One vector is turned by the same rotation once a tick. Each row is the vector after some number of ticks, and that number follows the row.
The counts run from 0 to 147.
[.13 .14 .10 -.29 .05 .07 -.06 -.09 .11 .31 .08 .12 .11 .17 .11 -.06 .17 .06 -.20 -.07 -.06 .25 -.33 .02 .20 .17] : 47
[.11 .19 -.11 -.09 .10 -.06 -.02 -.10 -.02 .07 .16 -.02 .17 .44 .04 -.07 -.04 .03 -.32 .09 .06 .26 -.30 .16 .02 .26] : 18
[.11 .30 .04 -.16 -.01 .13 .12 -.13 -.08 .34 .00 .04 .26 .21 .16 -.05 .10 .06 -.23 -.01 -.21 -.02 -.26 .09 .22 .23] : 50
[.23 .33 -.07 -.19 -.13 -.11 .07 -.30 .13 .17 .22 .07 .06 .08 .11 .02 .10 -.22 -.14 .12 -.29 .05 -.06 .07 -.04 .19] : 89
[-.06 .11 -.17 -.03 .17 .14 .11 -.03 .28 .22 -.05 .18 .16 .50 .15 .08 -.06 -.01 -.10 .08 -.06 -.03 -.18 .21 -.23 .18] : 4
[.06 .07 -.08 -.17 .17 .09 .09 -.07 .13 -.04 .08 -.06 .15 .47 .01 .05 .06 .09 -.07 -.22 -.02 .02 -.25 .15 -.09 .37] : 31
[.01 .04 .11 -.20 -.10 .12 .03 -.28 .28 .42 -.01 .10 .06 .15 .11 .02 .20 -.06 .03 -.07 -.24 -.01 -.21 .03 .02 .14] : 75
[.12 .23 -.18 .01 .09 .16 -.05 -.02 .06 .17 .15 .25 .12 .48 .11 -.01 -.08 -.03 -.23 .03 -.04 .14 -.20 .17 -.04 .21] : 11
[.16 .26 -.02 -.20 -.06 -.11 .07 -.32 .12 .10 .20 .09 -.07 .13 .15 .07 .17 -.25 -.07 .05 -.16 -.01 -.16 .01 -.05 .13] : 88
[.25 .18 -.01 -.19 -.03 .00 .14 -.20 -.10 .27 .20 -.23 .16 .31 -.14 .02 .08 .06 -.17 .10 -.12 .00 -.07 .17 -.04 .36] : 22
[-.06 .20 .06 .05 .02 .11 .26 -.20 .09 .38 .04 .17 .31 .18 .22 .08 .08 -.16 -.13 -.05 -.23 -.15 -.21 .02 .08 .26] : 77
[.27 .16 -.12 -.18 -.04 .02 -.14 -.06 .11 .32 .22 .05 -.09 .35 .02 .05 -.03 -.10 -.23 .08 -.01 .24 -.13 .09 -.12 .15] : 13
[.04 .30 .02 -.20 .14 .01 .25 -.27 -.05 .02 .08 -.03 .27 .23 .08 .00 .07 .08 -.03 -.09 -.27 -.01 -.22 .08 .10 .26] : 57
[.10 .11 .03 -.32 .10 -.02 .01 -.16 .10 .10 .17 -.05 .02 .47 -.15 -.06 .15 .08 -.13 .04 -.01 .17 -.31 .12 -.09 .20] : 26
[-.02 .09 -.08 -.11 .00 .07 .23 -.30 .18 .31 .03 -.01 .16 .33 .12 .13 -.08 -.07 -.04 .01 -.10 -.17 -.03 .13 -.18 .24] : 104
[.15 .13 -.10 -.23 .09 -.03 .05 -.09 .18 -.02 .08 .03 -.08 .57 -.06 .09 .05 -.05 -.12 -.02 .08 .19 -.21 .12 -.26 .23] : 134
[.10 .04 -.04 .04 .08 .27 -.01 -.02 -.02 .42 -.04 -.09 .28 .38 .06 .02 .10 .08 -.16 -.03 -.07 -.04 -.09 .14 .09 .26] : 145
[-.03 .31 -.18 -.16 .14 .00 .18 -.28 .11 .12 .02 -.09 .23 .35 .08 .04 .07 -.16 .01 .09 -.01 -.22 -.04 .16 -.18 .33] : 98
[.22 .19 .13 -.20 -.07 .05 .09 -.11 .04 .40 .11 -.02 .13 .16 .09 -.03 .24 -.02 -.21 -.06 -.05 .11 -.35 .05 .12 .21] : 48
[.21 .00 -.03 -.05 -.04 .17 .00 -.05 .07 .48 .05 -.17 .17 .34 .15 .12 .15 .05 -.12 -.08 -.14 -.03 -.15 .14 -.06 .27] : 144
[.07 .06 .11 -.18 -.13 .07 .30 -.31 .24 .27 .04 -.03 .15 .31 .03 .13 .10 -.14 .11 .02 -.11 -.09 -.03 .06 -.28 .24] : 103
[.30 .11 -.10 -.15 -.13 .11 -.07 -.08 .03 .45 .28 .05 .01 .28 .11 .04 .01 -.02 -.24 .07 -.14 .19 -.17 .12 -.02 .27] : 14
[.17 .14 -.05 -.04 -.15 .13 -.08 -.19 .08 .44 .23 -.04 .04 .26 .21 .11 .15 -.15 -.21 .14 -.15 .10 -.10 .18 -.06 .22] : 116
[.11 .20 .03 -.09 -.12 .03 .22 -.23 .07 .23 .11 .13 .21 .08 .29 .10 .01 -.19 -.09 .08 -.26 -.08 -.08 .14 .00 .24] : 83
[.15 .28 -.22 -.01 .09 -.01 .08 -.09 -.13 .15 .14 -.11 .24 .36 .08 -.08 -.07 .00 -.20 .07 -.01 .07 -.15 .13 .06 .33] : 17
[.18 .20 .10 -.41 -.01 -.09 .07 -.21 .06 .08 .13 .08 -.01 .22 .00 .01 .21 -.04 -.13 -.07 -.16 .22 -.38 .06 .09 .22] : 54
[-.07 .17 -.15 .02 .02 .16 .17 -.05 .04 .29 .09 .10 .26 .49 .14 .04 -.09 .01 -.17 .02 -.12 -.05 -.10 .16 -.20 .23] : 3
[.08 .05 .11 -.10 -.01 .05 .08 -.35 .23 .24 -.01 -.12 .13 .17 .19 .07 .29 -.08 -.07 -.12 -.17 -.14 -.23 .00 .03 .35] : 69
[.13 .27 -.08 -.25 .22 .06 .08 -.09 .14 .07 .07 -.07 .14 .51 -.06 -.09 .11 .08 -.15 .03 .00 .11 -.26 .15 -.14 .20] : 25
[.22 .01 .05 -.12 -.09 .17 .06 -.14 .08 .23 .07 -.09 .06 .35 .05 .12 .13 -.07 -.07 -.17 -.23 .00 -.13 .05 -.13 .19] : 35
[.20 .17 -.10 -.32 .03 -.05 .07 -.20 .14 .16 .15 -.03 -.07 .43 -.02 -.01 .05 .03 -.06 .17 .05 .23 -.22 .10 -.18 .15] : 128
[.13 .26 .01 -.04 -.02 -.01 .16 -.31 -.06 .07 .10 -.12 .25 .27 .10 .09 .15 -.06 .01 -.20 -.25 -.07 -.12 .04 .02 .34] : 63
[-.09 .18 -.14 -.04 .14 .11 .19 -.13 .11 .22 -.01 .13 .18 .44 .21 .06 .02 -.03 -.03 .08 -.13 -.12 -.11 .14 -.26 .26] : 105
[-.01 .38 -.09 -.11 .15 .03 .06 -.22 .04 .09 .07 .23 .24 .24 .27 .00 -.04 -.26 -.11 .06 -.07 .05 -.32 .10 .07 .20] : 85
[.07 .27 -.03 -.26 .17 .02 .04 -.09 -.01 .07 .02 .20 .23 .31 .08 -.02 .02 .03 -.14 -.01 -.06 .15 -.47 .04 -.01 .25] : 52
[.13 .13 .01 -.17 .13 -.07 .01 -.30 .27 .02 -.03 -.04 -.01 .30 .01 .03 .28 -.18 .03 -.08 -.13 .03 -.35 .01 -.11 .28] : 67
[.23 .20 -.19 -.28 .08 -.06 -.10 -.05 .14 .29 .17 .10 .03 .34 -.02 -.04 .07 -.15 -.24 .28 .06 .26 -.25 .09 -.06 .22] : 121
[.19 .18 -.01 -.29 -.04 .00 .11 -.20 .18 .19 .25 -.07 -.03 .33 -.10 .10 .08 .00 -.09 .10 -.11 .16 -.05 .24 -.21 .21] : 129
[.22 .21 -.14 .04 -.12 .04 .03 -.14 .06 .38 .25 .03 .20 .21 .08 .00 -.01 -.10 -.24 .20 -.10 -.01 -.03 .12 .02 .28] : 117
[.10 .23 .04 -.24 .01 .09 .10 -.28 .17 .30 .09 .32 .01 .04 .16 .00 .12 -.23 -.06 .06 -.15 .11 -.28 .08 -.04 .15] : 81
[.06 -.01 .08 -.10 -.07 .23 .11 -.16 .30 .46 .11 .02 .06 .29 .06 .06 .11 -.11 -.10 .08 -.11 -.03 -.01 .06 -.22 .26] : 1
[.18 -.05 -.04 -.30 -.02 .11 -.06 -.19 .11 .17 .16 -.05 -.06 .47 -.02 .10 .16 -.03 -.05 -.06 -.07 .08 -.19 .13 -.21 .16] : 135
[.23 .15 .10 -.28 .03 -.08 .00 -.23 .13 -.07 .12 .00 -.08 .27 .02 .13 .25 -.16 -.04 -.12 -.22 .02 -.32 -.01 -.01 .29] : 61
[-.13 .27 -.02 -.06 .10 .10 .07 -.12 .12 .18 -.07 .39 .16 .24 .21 .01 .04 -.13 -.14 .08 -.11 .05 -.30 .03 .03 .20] : 79
[.06 .23 -.19 -.05 .11 -.01 .20 -.11 -.03 .12 .13 -.04 .28 .32 .07 -.14 -.07 .05 -.14 .20 -.04 .05 -.09 .21 .00 .32] : 125
[.15 .03 -.02 .01 .08 .22 .11 -.18 .01 .21 .05 -.11 .21 .43 .09 .11 .13 .02 -.17 -.29 -.25 -.06 -.23 .13 -.09 .40] : 36
[.08 .25 -.21 .00 .06 -.01 .01 -.10 -.01 .23 .20 .11 .20 .35 .10 -.07 -.10 -.15 -.21 .22 .13 .07 -.18 .14 -.01 .26] : 119
[.17 .29 -.03 -.15 -.07 -.18 .17 -.31 -.03 .14 .21 -.02 .20 .15 .08 -.03 .06 -.17 -.06 .08 -.15 -.12 -.09 .05 .01 .35] : 90
[-.12 .20 .06 .09 .16 .06 .14 -.17 .09 .19 -.10 .03 .25 .34 .21 .03 .20 -.13 -.04 -.11 -.12 -.19 -.28 .05 .03 .37] : 71
[.17 .07 .00 .02 -.12 .19 .07 -.24 .24 .29 .10 .07 .01 .20 .10 .13 .09 -.21 -.05 -.02 -.24 .04 -.09 .11 -.13 .14] : 109
[.27 .20 .07 -.23 -.07 -.07 -.03 -.15 .07 .32 .21 -.17 .15 .26 -.06 .09 .16 -.01 -.17 .09 -.07 .12 -.13 .16 .01 .24] : 21
